Small tables with named rows and columns. After each table, cells are looked up by row and column.

tobigi =
         bunu  tugiku  pumu  zagikem
miri      594     504   440      523
sikalud   706     608   491      714
kedono    613     504   414      492
rabi      725     608   543      746
zabifu    688     686   491      333
fuz       781     765   181      777
gomume    706     426   336      523
tupeve    688     556   491      587
kilor     613     582   491      587
kovo      800     426   336      587
gokozit   725     530   466      682
luto      576     504   414      555

kovo, pumu => 336
sikalud, zagikem => 714
kilor, tugiku => 582
luto, tugiku => 504
kilor, bunu => 613
tupeve, zagikem => 587
sikalud, pumu => 491
kedono, tugiku => 504
gomume, pumu => 336
luto, bunu => 576
tupeve, bunu => 688
miri, zagikem => 523
fuz, zagikem => 777
miri, tugiku => 504
kovo, zagikem => 587
kovo, bunu => 800
gokozit, zagikem => 682
gokozit, pumu => 466
zabifu, zagikem => 333
fuz, tugiku => 765

vinof:
	parom	kivepu	muvag	mezusu	vedo	sof	guf	lim	lububuz
zavet	50.885	43.218	73.310	-48.393	57.735	-15.642	-29.532	-17.440	-22.690
mep	54.394	42.936	87.691	-53.610	73.960	-25.607	-39.561	-29.676	-23.228
sug	-31.682	-20.689	-11.042	50.014	40.509	-13.097	39.154	24.231	28.764
giru	27.155	-7.369	-2.657	-9.918	-3.137	3.378	18.677	22.887	18.233
durup	3.882	-0.358	16.654	12.558	24.561	-5.805	6.678	8.534	11.675
pakudo	-1.688	10.527	31.016	12.901	45.254	-11.833	2.286	4.683	4.523
rog	-16.544	49.589	-8.423	32.087	-48.131	65.830	-28.470	-25.794	-35.286
marevov	3.362	-8.761	-5.687	18.429	14.148	-0.187	17.658	13.114	16.717
boz	-16.022	13.986	-1.985	27.466	-10.133	26.101	-8.473	-15.248	-2.949
nafa	-29.918	-22.130	-11.156	52.556	40.389	-15.064	39.409	21.513	32.859

marevov, sof: -0.187
sug, lim: 24.231
nafa, vedo: 40.389
durup, sof: -5.805
sug, muvag: -11.042
pakudo, kivepu: 10.527
zavet, vedo: 57.735
mep, vedo: 73.960

kozog =
fields: sipobeg, pag, vodi, radam, pas, podevev, mafodo, zon
far: [39, 144, 155, 104, 131, 136, 71, 142]
dudemez: [121, 101, 129, 117, 117, 130, 142, 131]
ges: [146, 50, 36, 206, 73, 58, 75, 108]
rubika: [116, 123, 129, 106, 122, 134, 158, 139]
molovo: [125, 113, 26, 93, 113, 171, 149, 173]
zik: [164, 86, 114, 165, 111, 123, 105, 61]
situbu: [123, 139, 144, 111, 137, 140, 138, 130]
fomasav: [121, 114, 150, 120, 121, 126, 152, 116]
lolale: [115, 143, 130, 118, 134, 127, 128, 147]
tusafin: [88, 168, 127, 126, 137, 108, 83, 144]

What is the vodi of rubika in kozog?
129
What is the zon of molovo in kozog?
173
What is the zon of situbu in kozog?
130
What is the pag of situbu in kozog?
139
What is the mafodo of molovo in kozog?
149
What is the pas of tusafin in kozog?
137
What is the podevev of rubika in kozog?
134
What is the vodi of situbu in kozog?
144
What is the podevev of dudemez in kozog?
130
What is the mafodo of fomasav in kozog?
152
What is the radam of zik in kozog?
165
What is the radam of far in kozog?
104
What is the zon of ges in kozog?
108
What is the radam of ges in kozog?
206
What is the vodi of molovo in kozog?
26
What is the pas of far in kozog?
131
What is the mafodo of tusafin in kozog?
83
What is the pag of tusafin in kozog?
168
What is the pas of situbu in kozog?
137
What is the vodi of zik in kozog?
114
Row with the largest radam: ges

vit:
,bas,gomo,zanil,gar,gimakiv,mokub,maki
peb,61.3,58.5,44.0,42.3,55.0,62.7,32.6
mon,26.2,20.1,52.8,70.7,25.6,37.2,9.3
zuga,51.8,34.7,65.2,40.5,73.7,7.8,36.1
fel,37.9,67.7,80.1,20.7,41.1,27.0,34.4
lil,37.7,51.7,29.0,17.8,3.8,84.0,78.6
kunati,74.4,39.7,51.5,75.0,57.4,43.5,9.1
lubib,76.5,20.1,56.2,70.1,87.9,34.3,58.5
rikuga,79.0,11.3,37.5,43.7,79.1,30.6,81.6
dom,57.9,38.8,33.6,9.6,32.7,75.5,67.6
tiboruz,61.6,34.5,56.2,22.1,79.5,38.3,86.5
dodov,9.2,55.6,11.0,55.5,28.6,83.9,82.5
pugapan,43.3,59.6,32.5,68.2,43.2,68.2,31.9
ter,39.5,28.0,55.1,69.4,17.8,47.2,22.4

What is the mokub of lubib in vit?
34.3
What is the gar of peb in vit?
42.3
What is the zanil of peb in vit?
44.0
What is the gar of zuga in vit?
40.5
What is the gar of kunati in vit?
75.0
What is the maki of tiboruz in vit?
86.5
What is the mokub of mon in vit?
37.2
What is the gar of lil in vit?
17.8
What is the gimakiv of zuga in vit?
73.7
What is the zanil of dodov in vit?
11.0
What is the bas of peb in vit?
61.3
What is the maki of dodov in vit?
82.5
Row with the largest zanil: fel

Table foluf
|  | lim | laka | tudum | puv | zeki | bub | pefabu | mig | talafa | gak |
|---|---|---|---|---|---|---|---|---|---|---|
| kesi | 155 | 127 | 119 | 151 | 121 | 155 | 163 | 141 | 139 | 138 |
| duvuti | 169 | 104 | 134 | 166 | 49 | 151 | 205 | 100 | 179 | 172 |
| lunog | 157 | 106 | 138 | 145 | 126 | 82 | 122 | 169 | 136 | 142 |
| zaz | 127 | 114 | 131 | 121 | 37 | 146 | 170 | 76 | 133 | 138 |
| malapo | 145 | 110 | 128 | 183 | 110 | 164 | 129 | 103 | 176 | 156 |

duvuti, gak -> 172
kesi, pefabu -> 163
duvuti, lim -> 169
duvuti, bub -> 151
malapo, laka -> 110
kesi, bub -> 155
duvuti, zeki -> 49
kesi, laka -> 127
zaz, puv -> 121
malapo, tudum -> 128

gikeme:
	tusofev	pidezu	biz
mep	-3545	-22861	-7487
beg	-36768	-83636	-7487
sika	-3545	-24649	904
kivodez	62901	-26436	-7487
ruz	35718	-38948	-55035
dafenek	14576	3951	-27066
gur	-525	-35373	-7487
zite	-42809	-37161	6498
tum	-57911	-42523	-15878

mep, biz => -7487
ruz, pidezu => -38948
gur, pidezu => -35373
dafenek, tusofev => 14576
ruz, biz => -55035
zite, pidezu => -37161
dafenek, pidezu => 3951
mep, tusofev => -3545
kivodez, tusofev => 62901
beg, pidezu => -83636
beg, tusofev => -36768
Which row has the largest tusofev? kivodez

Table gusaziv
columns: zub, mur
ribebez: [0.8, 0.2]
sodesa: [0.3, 0.2]
zifis: [0.7, 0.3]
pileta: [0.2, 0.3]
kes: [0.8, 0.3]
pibovaz: [0.4, 0.6]
timud: [0.3, 0.2]
ririful: [0.9, 0.1]
disut: [0.2, 0.2]
gol: [0.9, 0.1]
lutis: [0.3, 0.7]
nozubav: [0.4, 0.2]
kifilis: [0.5, 0.1]
lomeda: [0.9, 0.0]

What is the mur of disut in gusaziv?
0.2
What is the mur of ririful in gusaziv?
0.1
What is the zub of pileta in gusaziv?
0.2
What is the mur of sodesa in gusaziv?
0.2
What is the zub of pibovaz in gusaziv?
0.4
What is the zub of sodesa in gusaziv?
0.3
What is the mur of lomeda in gusaziv?
0.0
What is the mur of nozubav in gusaziv?
0.2
What is the zub of kes in gusaziv?
0.8
What is the zub of zifis in gusaziv?
0.7
What is the mur of ribebez in gusaziv?
0.2
What is the zub of ririful in gusaziv?
0.9
What is the mur of gol in gusaziv?
0.1
What is the zub of nozubav in gusaziv?
0.4
What is the zub of timud in gusaziv?
0.3
What is the zub of kifilis in gusaziv?
0.5
What is the mur of pibovaz in gusaziv?
0.6
Row with the largest mur: lutis

